Each path below is one point turned by a fixed rotation once a step. After each direction that follows a path, write how fast that rotation turns it, in degrees per step (0 if it stays still).
Each turn is a multiple of 5 degrees from 10 to 175, or 0.
Each row of a path follows its step; steps can be skipped.
Rotation 1:
step 0: [ 18  11   0 -11 -16  -1   1 -13   1  10  18  20 -25  -9   8  -8  -1 -23
  -9  26  -8  11   3   3  15  20  13   4  -8   0   5   2   5]
step 1: [  0 -15   2   0  14   7 -17 -27  12   5   3  -7  -5  10 -20 -15  19   6
  -5   6  -2   5   3   6  14  -3  -8  17  -8  23 -17  -5 -24]
step 2: [ -7  12  19  24 -12 -12   4  12 -14  17  -4  -9  -6 -14 -12   4  -3 -17
  -5 -15   1  22  17  15  13   6  -2   3 -18  -3 -17  13  -7]
step 3: [-20 -10 -13 -16   5 -10  -3   9   1   3  14  -4   9  11 -10  32   6  -3
   0  -9  17  11  -7 -14  -5  -1   7 -12 -14  17   5   3 -28]
step 4: [ 13  -1   9   9  -2   8  -4  -9   0  -1   0  -2 -27  -4  11  26  -5 -14
  -5  13  -3  10   2  -5 -38   7  18 -10 -15 -18  -8   7   3]
step 5: [-23   6   1  -7  -4   5  -1 -12  17  -6  13  20  -5  18  12  -9  12   0
  19  16 -14  -6   6 -11   1   3  13  -6 -22  27 -11 -13  -1]
step 6: [  7   8  34  -3  -1   4   4 -11   1  -9 -18   6 -21   7  10   3   2  -1
 -11   7 -13  18 -13   4  18   7 -20  17  -8  -3 -11  13 -10]
step 7: [ -7  20  -7   4 -12  12 -11   3   8   9  -1   5   8   1  -5   5  20  -4
   0 -24  22   8  -5  19  12  12  10  18 -16  27   9   1 -10]
step 8: [ 18  -5   1  -8  12  -2   8  23   7  25  -9 -17 -15 -14  -4  16   2  -9
   7  19  22  18  -3   2 -12  -6 -12   1  -8  10 -13  16  -5]
step 9: [ -7  11  10   3   6   7 -14   7  22   6  23   5   2  10  -4  15  10 -17
 -16 -18   1  -7  16  -9 -24  -9  -2 -19 -12  11 -13 -14  12]
step 10: [-25 -13  23  -4  -9  16   9   7   6  -4 -14  12  -5  -7   6   5  24  -1
   7  21 -12  14  -1 -23  -3 -10  -2 -12  -8 -21  -1  11  -3]
[-4  8  2  1 -3  4  5 -6 -1  7 -2 -8  0 -1 -4 -6 -6  2 -5  0 12  3 -1 -2
  3  4 -4  7  3  4 -2 -4 -3]
65
[-4 -5 -3 -1  5  0  1 -2 -1 -1 -7 -3  2  9  2 -4  7 -1  4  9  6  0  4 -3
  1 -4 -6 -4  1  2  8  5 -9]
160
[  2  -5  -9  -4   9   4   1  -4   6  10   2  -2 -11   2   2  -4  -4  -2
   0   2   0  -4   3   4  -4   1   4   1  -4   0   0  -1   6]
90
[-10   2   4  -2   2   2  -7  -3  -3  -4   5   1  -9  -1   2  -3   7   7
  -4   9  -3   0  -1   4   6   4   0  -1   7   0  -1   1   7]
70
